(in the rows, 128 means zero)
Named turns come first, each shown by rows before and after it. Which turns, in which order, take the first row of each pair that follows to the second? Write the first one first, as in the answered first pair.
J (before -> after):
[110 139 142 130 95 124 117 141 103 118] -> [117 121 129 131 87 129 130 136 98 118]
[136 136 174 165 101 124 107 143 140 141] -> [137 136 165 165 94 127 102 145 134 141]
[155 110 152 140 104 133 147 131 133 140] -> [151 111 160 141 117 133 144 127 138 140]
P (before -> after):
[131 100 139 107 127 134 118 110 138 132] -> [137 116 132 97 126 134 116 111 132 132]
[131 109 142 147 124 132 138 131 141 119] -> [139 109 118 125 144 130 144 125 135 116]
[77 133 122 150 156 136 135 137 109 114] -> [82 147 112 145 153 142 125 142 104 116]
L (before -> after):
[83 121 152 158 99 131 147 176 113 127] -> [54 131 115 130 126 120 150 156 105 136]
[125 134 124 134 116 116 108 121 125 126] -> [126 135 127 142 117 118 109 116 126 126]
[120 113 103 96 145 130 162 154 112 138] -> [146 111 97 100 129 140 165 153 117 132]
K (before -> after):
[116 165 132 115 170 128 125 128 146 125] -> [140 152 154 126 158 128 117 115 165 130]
[103 124 155 146 95 143 141 135 97 127] -> [98 123 154 144 102 141 140 136 99 127]
[139 88 162 140 102 135 133 135 135 126] -> [139 86 140 128 84 141 136 135 120 121]
[71 129 134 144 118 120 116 130 107 140] -> [81 126 151 156 121 116 113 126 124 146]
U (before -> after):
[97 159 125 132 131 119 101 119 110 148] -> [135 110 161 137 164 111 132 112 150 134]
[114 147 133 127 150 132 141 151 122 132] -> [128 125 143 134 147 138 156 155 130 122]
[134 152 128 90 171 135 153 133 139 111] -> [154 116 124 104 136 155 164 150 126 101]
[113 138 58 96 107 126 132 126 88 130] -> [116 130 86 85 176 92 142 106 137 127]
Pairs:
Between the rows of a pair lie 2 to 3 turns.
[179 98 119 130 51 122 104 76 149 143] -> [172 117 156 129 114 96 98 61 188 144]	U then U then L
[119 144 149 131 155 130 144 169 136 114] -> [134 157 130 138 92 143 121 158 111 123]	K then K then U
[111 157 108 119 108 123 117 125 115 140] -> [126 120 146 131 155 107 138 122 158 131]	K then U
[162 138 170 115 153 114 118 126 154 121] -> [155 149 139 88 167 112 120 112 143 124]	L then L then L
[87 141 111 126 120 150 139 155 102 125] -> [137 98 147 156 106 152 149 145 130 115]	U then K then U
[82 159 105 107 140 111 99 100 128 125] -> [93 71 149 148 120 115 136 110 146 126]	P then P then U
[205 135 127 119 125 152 134 115 165 123] -> [175 142 74 86 118 154 135 107 131 131]	K then U then J
[100 121 173 144 142 137 112 163 138 147] -> [129 173 107 90 143 143 102 137 113 139]	P then L then P
[109 168 154 170 81 128 75 153 125 156] -> [160 135 191 168 148 111 103 141 185 131]	U then J then U
[150 90 151 147 125 120 123 107 164 141] -> [85 133 105 129 101 138 114 137 107 144]	U then K then K
[100 61 112 136 91 142 152 121 105 150] -> [81 74 143 156 95 140 148 137 111 147]	J then J then U
[125 108 153 145 130 122 120 128 148 137] -> [159 120 110 112 139 135 137 127 138 122]	P then P then U
[140 157 128 115 133 138 105 147 141 132] -> [116 105 125 129 103 151 128 159 125 142]	P then P then U
[86 161 140 117 137 131 123 148 119 135] -> [131 123 167 130 134 143 147 170 129 116]	U then J then U
[56 114 86 114 129 123 158 149 93 123] -> [148 99 137 106 190 111 176 131 149 91]	U then P then U
[176 108 134 118 124 154 166 112 127 130] -> [147 140 117 122 87 166 144 128 93 138]	J then U
[143 100 106 112 128 145 167 139 133 112] -> [116 108 80 106 119 141 154 129 112 121]	U then J
[143 118 107 108 113 158 142 134 113 116] -> [116 138 116 94 162 128 127 107 136 124]	J then U then U
